Each row is where one point has got to under a steady rotation. How many steps took it there?
The counts run from 0 to 162.
[-16   2  22   4 -21 -38  16   7  -4  44  18  13  32  18  16  17  38  13
  11 -15 -37 -19   3 -27 -26   4 -10 -12   0  12 -17  -5  18  11 -38  -2
  18 -31  20 -27   4  13  47  22  -8  14  15  14  -3 -25  14  32]  128
[-30 -22   9  24  -6 -33  15 -26 -14  -1  -6 -19   8 -23   3 -27 -40  11
  22  21  -3 -18   7 -10 -13  48 -29  36 -19  23  10   6  -5 -17  15 -15
  -1 -49  27  -7   1 -19 -23   2 -28  13 -17 -17  39  37   1   0]  78
[-15   9  32   8  15 -20  -3  20  -2 -13  -5   9   6 -12   7  18  15  13
   5  -6 -57 -42 -42   7  11  34  -9   2 -15  20   7  22  -1  13   1 -11
 -13  26  16  19  11 -14  42 -14  -3  36  29 -14 -40  -1  29  44]  121
[-10 -12  41  16  38 -22  25  20  -1   7  -6  19  38   4  -7  -8   8  -2
  12  16 -44 -45  -3  11   2  25 -62  12   0   9   0  14 -17  -6  13  -5
  24   7   5  17  -8 -46  11 -22  -2  45 -10   3 -21 -15  27  11]  42
[  4   7  21  17  14 -40   1  21  -9   9   7  14  19   1 -14 -22 -12  -2
  51  -7 -17 -27  48 -23 -17  24 -29  -2  -2   4 -13   5  36 -15 -12  -5
   1 -31  13 -53 -13 -11   3  15 -18  21   2  11  11 -26  49 -17]  141
[-31  28  17  41   1 -18  16 -37  14  -8  19   9  21  -2  41  19  -7  37
  36   1 -47 -28  10 -21 -16  -8 -50   6 -20  17  -5   8  19 -20 -35  15
  20 -14  14   1   1   2   7   5 -24  11   7 -10  31   5   9   2]  52
[ -5 -18  14  -3  -1  -3   4  15 -14  26 -11 -11  19  41 -33  11  15 -13
 -29  -6   4 -20   2 -21 -13  22 -13  17   7  13   8 -54 -21  16  34  -6
 -11 -21 -11   5  12   8  11  17 -24 -29   8 -13 -29  24  60  52]  98
[  4  21 -25  50  11   1  -1  38   1  17   9  -3  10  15  14   0  13  10
  29   2 -28 -69  -8  -1  -1  31 -21   7 -23   4   0 -30  38   7 -14   4
 -20  20 -14  -6   8   8 -18  27  -8  -7  19   7  18  13  50  56]  59
[  4  14  14 -26  -6  -7  -4   0 -14  28  -4  23  -6  18 -39  37   3  41
  32  10 -26 -25  -6 -28 -13  30  -7   9 -21   6  28  23  -7  26   2  -6
 -12 -23   6 -27   7  21  44   6 -20   0  17 -26 -10   1  31  42]  24
[-19 -19  17  10 -21  -3  14  -5  -1   0  -8 -23   9  16 -17  10 -15  10
 -52 -11  -9 -24 -20 -42 -13  36  -5  13   2   0  12 -56 -33  10  12   8
  -8   5  13  39  35  -6  35   0 -37  -4  23  -2  -3  26  41  29]  94
[-14 -17  26  32  36  -4   1   9  20   6  -2  28  37  17  -1   2  44 -18
  24  -4 -28 -31   4  -3   0  15 -53  13  -5   7 -21   3  31  -4   5  22
  20   6  -3 -38   8 -30   5 -20  -7  45   5  -9 -41  -9  13  15]  45
[-10 -32   8  24  15 -22  -6  37  -5   3  -2 -40   7  -2   1 -27  -4  22
   8  16 -13 -43 -15 -21 -11  56 -26  38  11  -9 -19 -38  -4 -32 -32  -6
  17 -14   1  11  26  21  -6   3 -11  19   2  39   6  -7  -4  19]  68
[-23  21  26  14   5 -38   4 -36  -6 -25   6  -7  16 -27  -3  18 -18  18
   2 -15 -52 -22 -12  -3  -1  14 -23 -13 -14  17   8  47   4  14  18 -19
  -9  -9  35  13   1 -18  29  20  -4  47  14 -36 -33  -3  40   5]  118
[-10 -33   5  26   6   3   6  -9  -7   0  -9 -15 -14 -10  -3 -28 -11   6
   7   8  -7 -39 -29 -23   8  71 -11  52 -19  -1  16  -2  -4  -3  15  11
   2 -15  14 -23  13 -38  -6 -34 -32  29   9 -10  13  50  18   9]  81
[-20 -24  -8  38   8 -42   2 -18  -3 -19 -28  -8   5 -13   0 -25 -39  28
  15   9 -47 -42 -15  -4   3  35  -5  20  -6  17  44  -3 -10   0 -28  -8
  13 -16  26   0 -10  15  -6  33 -15  -9  14  -1  41  30   1  27]  157
[-29  37  27   5   1 -23  -1 -32 -13  -2  29   4   1   0  15  27   5   5
  20   5  -8  -7   0  -7 -16   8 -66  14 -34  14 -28  23   4  27  36 -11
 -42 -28   5  -4   9   0  21  29   2   1 -21 -29 -47  11  28  19]  113
[-40   1  29  -7 -10 -27   4 -49   8 -17  -4  22  -9  -3 -13   5 -20   4
  18   7   1   2  25 -21 -26  22 -44  46  -7   7   0  -8 -33  17   9 -11
  -4 -38  17  -3  27   9  53  23 -23   4  -9  11  -2  22  -2   9]  12
[  0  22  12   8 -11 -21  13 -24   4  15  10   6  -9  -9  -8  24  -3  33
  -4   3 -23 -27  -2 -16 -12  31 -39   6 -26  -3   2  39   0  37  15 -21
 -27 -26  13   1  16 -31  38  23  -6  41   3  -7 -12  -8  57   3]  116
[ -9 -31  -5  41   7 -24  -3  21  -9  29 -11 -24  11  16  15 -17  18  -5
  -6  33  24 -24  -5 -19 -17  50 -35  45  -6   5 -35 -43   3 -12   0   3
  -3 -28 -11 -16  26   5 -17   9   5  13 -28  24  -1  23  -8  32]  72
[-28 -24  14  13   5  -8  -1   5  -8   4  -4 -26  27  26 -28  10  -2 -20
 -34 -29  -9 -14  -6 -24  -5  12  -5   7  16  21   8 -69  -3  11  30   0
  -8  -6   3   4   2   4   7  15 -25 -29  14 -26 -34  28  41  45]  97
[-13   6  26  22  22 -32  11  39 -39  10   9   3  28  14  12 -11  12  12
   1  -8 -39 -38  -7 -11  -7  19 -47  -8 -19   9 -19 -30  12   1  -1 -24
  19   8   2  28  -6 -24  17 -37  -5   0 -20  30  12 -12  22  38]  134
[-25  14  21  33  30 -33   7  46 -50  -6  17  -3  34   5  28  -8  -1  -2
  18 -12 -37 -25  -7  -2  -5  10 -51 -17 -17  15 -27 -31  18  -7   2 -19
  12   8  13   6 -15 -10  -7 -17 -12 -24 -25  12  -1  -2  24  35]  135
[-33   6  31   5  15 -27 -16  12  -4 -21  -2  11  19  -9   9  16  18  -4
  15 -12 -61 -35 -39  12   2  10  -3  -7  -7  29   0  14  14   9  -3  -4
 -11  29  29  -2   5  -6  34   3   4  22  26 -26 -55   7  16  52]  122
[  4  10   2   3  -7 -24  10  40   9  15  -8  -8  14  -2  -1 -21 -11  25
  51  20 -27 -55   4 -12 -22  46 -10  33  11  -3   7 -17  -3 -18 -37 -14
   1 -28  11   5   4  30   4  39 -18  13  21  21  19 -17  18  23]  64
[-11 -36  -1  41  21 -18 -12  11 -16  12   9 -36  25  13   2 -25  14  -7
  -7   3  15 -22 -21 -24 -15  38 -30  20   5   1 -39 -46  27 -21 -16   6
   8 -30  -5 -25  30  22 -23  12   0   9 -20  19 -16  22 -15  29]  71
[-32  21  29 -10 -15 -38   5   7  -3  25  19  20  38   8  18  23  30   0
  28 -13 -46 -20  -7  -6 -24 -16 -14 -17   9  33 -12   2  16  13 -32  -6
  15 -22  27 -28   0  23  42  28  -4   0  16  -4 -21 -20   7  46]  127
[  1 -19 -16  52  -6 -41  13 -31  10  10 -26   1  -5   0  -7  -7 -10  38
  -4  21 -28 -55  13 -31  -5  33  -5  12 -25   7  19  -9   1  13 -21   6
  -9 -24   8 -22  13   9  -3  39 -14   3   9  14  54  23  27  27]  155
[  4   5  13  15  15 -34   8  22   3  10  -5  23   4  -2  -3 -21 -12  15
  51  13 -19 -41  46 -27 -14  42 -41  15  -6  -6  -9   8  26 -18  -4   7
  -3 -19   0 -35  -1  -9  11  -6 -21  28  10  24  21 -29  44 -20]  142
[-15   5  13   1   4 -22 -11  18   4  23   2  14  18  18   8  32  49   3
  11 -15 -38 -34 -30  -8  -3   6  -1 -23   3  24 -13   1  25  25 -15   7
 -13   9  10 -29  15   0  49   4   6  23  34 -10 -49 -10  25  58]  124
[-25  30  12   9 -10 -27  -2 -47  -4  -1  22   2   7   0   1  30  -2   9
  12  -8 -13   1   6 -18 -18   0 -46   5 -26   7 -28  27  17  31  23  -8
 -29 -45  19 -22  11  -1  30  42  10  23  -6 -35 -39   4  44   9]  114
[-10 -30 -12  27  15 -11 -17  24  -6  -9 -23  -3   6  21  -9 -30  -8  20
   7   6 -32 -56 -35 -18   7  51  -3  36  -7   0  36 -27 -11  10 -20  -4
  14   9  12 -11  11   0   4  -2 -15 -11  11  16  15  38  -3  45]  160
[-11  -2 -10  53  17 -36  -5 -21  20   5 -18  16  -9   6  25   6  13   7
  11  44 -12 -48   8 -24  -7  28 -31  16 -29   6 -26 -31  13   4 -17  26
 -45  -1  -2 -34  26  14  -2  26   0   3   6  13  24  33  13  29]  151
[-30 -25  27  17  -1 -25  -5 -62   6 -24  -1  11   0   1 -40  14 -27  23
 -22 -16  10   3  21 -51 -10  14 -34  15  -4  -2   4 -13 -17  27  14   6
   9 -38  14 -20  29 -11  45   2 -21  19  -7  12  -9  20  10  14]  14
[-18  -9  18  40  32 -35 -13  -5  16 -32  -3 -10   9 -13   6 -23 -20   5
  24  -3 -27 -20  22 -31 -11  29 -36  17   6 -14 -23  -7  31 -37 -25  21
   0   0  26 -38  15   4  10 -10 -21  34  12   8   3  -5  25 -29]  145
[-28 -18  37 -20  15 -11  -2 -11  -7  -7   9 -23  11  20 -30   3 -14  20
   9 -27 -21  15   1 -29 -11  17 -39  47   6   1   9  10 -12 -19  24 -23
  35 -53  18   3   3   7  34   7 -24  -6  -1 -22 -51 -22  16  -3]  105
[ -9  -6  20  35  15 -25  19  29 -33   8  18   0  39  15  11  -5  23  17
 -18 -22 -36 -28  -4 -37  -2  17 -39 -16 -10   5 -18 -29  19  -1 -15 -14
  34   4   3  10   5 -22  28 -24  -8   0  -7  30  14 -20  30  25]  133
[-21 -27  -9  34 -12 -38   3 -21 -11  29   1 -18  26  -3   4 -21  -4  -6
   9   5  21 -17  10 -17 -28  31 -30  31  -6  14 -29 -19  20  -3   8  -2
  -6 -67  13 -39  10   6 -26  27 -12   3 -32  -8  20  27   6  13]  75
[-35  -1  40   2  31  -7 -19 -14 -19 -25  19 -16   4  14  -1   7   7  17
  12 -18 -14  11 -15 -24  -5   7 -60  32 -20   7 -23   0  -6  -8  26   2
  -2 -17  11  -4  17  -5  28  -6  -4 -13 -21 -23 -77   9   2  12]  109
[-29  -2  20   6  17 -16 -18  11  -3   0   9   4  24   2  11  24  38 -10
  11 -29 -52 -24 -37  -3   7  16   3 -14   7  24  -7   9  27   9 -19   4
  -8  18  20 -28  12  -2  27   4   8  17  39 -22 -52   7  19  51]  123
[ -1 -25  25  18  22 -30  31   3  -1   7  -9  13  50   8 -23  -5   6   8
  -5   3 -35 -42   6  -2  -4  25 -50  -1  -2   4   0   8   2  -4   6   3
  29 -11  11   0  -5 -42  16 -17  -9  61  -2   4 -19 -28  40  -5]  41
[ -7 -19 -17  49  -9 -47  12 -47  25   5 -20   3   9  -7   0   1 -19  17
   2   8 -26 -38  17 -21  -5  20   1   0 -16  18   3 -15  20  15 -24  19
 -16 -33  21 -38   6  24  -2  49  -8  -3   1  -4  39  28  29  21]  154
[-14 -18  26 -11  18 -33  18  15 -17 -37 -35 -20  -4  -4  -7 -36 -13  -9
   6  -3 -24 -20 -10 -13   4  48 -12  52   2  -9   0 -45 -23 -12  18 -34
   1 -21  24  16   7  -7  26 -27 -30 -19  -2   0 -15  23  39   2]  3
[ -6  12  38  -7  14 -15   6  12 -49 -21  13  -8  23  13 -13  20   2  35
   6  -7 -52  -5 -53 -22   7   3 -31   3  -2   1  -5 -12  -8  -5 -14  16
  14  -3  32  21   3  29  38  -3  -6  -9 -11 -18 -58   1  12  20]  30
[-27 -20  22  25  12 -19 -14 -52   4 -17 -12   7  -5   6 -27  19 -11  24
 -28  -5  -2 -19   7 -49  -5  32 -37  24 -10  -2  10  -7 -17  22  28  -1
   1 -13   8   8  34 -20  49 -11 -24  21   2  15  -1  16  16  27]  15
[-18   4  43   1  35   3 -10   2 -11 -18  13 -17  -3  15  -2  10  12  22
   7  -8 -13   1 -17 -34 -10  28 -66  47 -19 -11 -14   1 -20  -8  26  -9
   6 -16  -1  18  18 -15  37 -21 -13  -2 -15  -6 -60 -10   3   7]  108
[-28  23  16   1  14  -9 -22  -3 -20  -2   3  16   1   3 -27  42  -4  13
  20  11 -24 -22  -2  -1  -3  15 -18   9 -18  24  30   3  -8  26  36   0
 -26  -4   6 -17   9  21  23   6 -15 -19   7 -48 -29  37  20  66]  21
[ -7  -9  23  47  34 -29  -9   2  12 -34 -10  -7  -6  -4  19   0  -6  11
  28  28 -21 -37   5 -33  -2  40 -41  28 -15 -10 -36 -13  13 -30 -22  33
 -15  24   6  -5  24   6  13 -28  -3  22   3  27  -4  11   6  -7]  147
[-43  -4  32  39  30 -21 -30 -48 -14 -36  -1   3   8  -9 -21  22 -36  15
 -14 -11 -23 -14  -7 -27   8  16 -40  12 -13  28  26  -3 -17  23  40   0
  -7   1  17  16  15  -8  29 -16 -16  -3  -7 -24 -22  44   2  44]  17
[-33 -11  15  35  31 -18 -26 -41 -14 -20   0   6   9  10 -38  30 -15  13
 -21 -24  -9 -13  -1 -38   5  11 -19   1  -8  21  19  -6   4  26  42   7
  -9   4   3 -13  12  -6  21 -12 -19   0  -4 -31 -32  41  26  47]  18
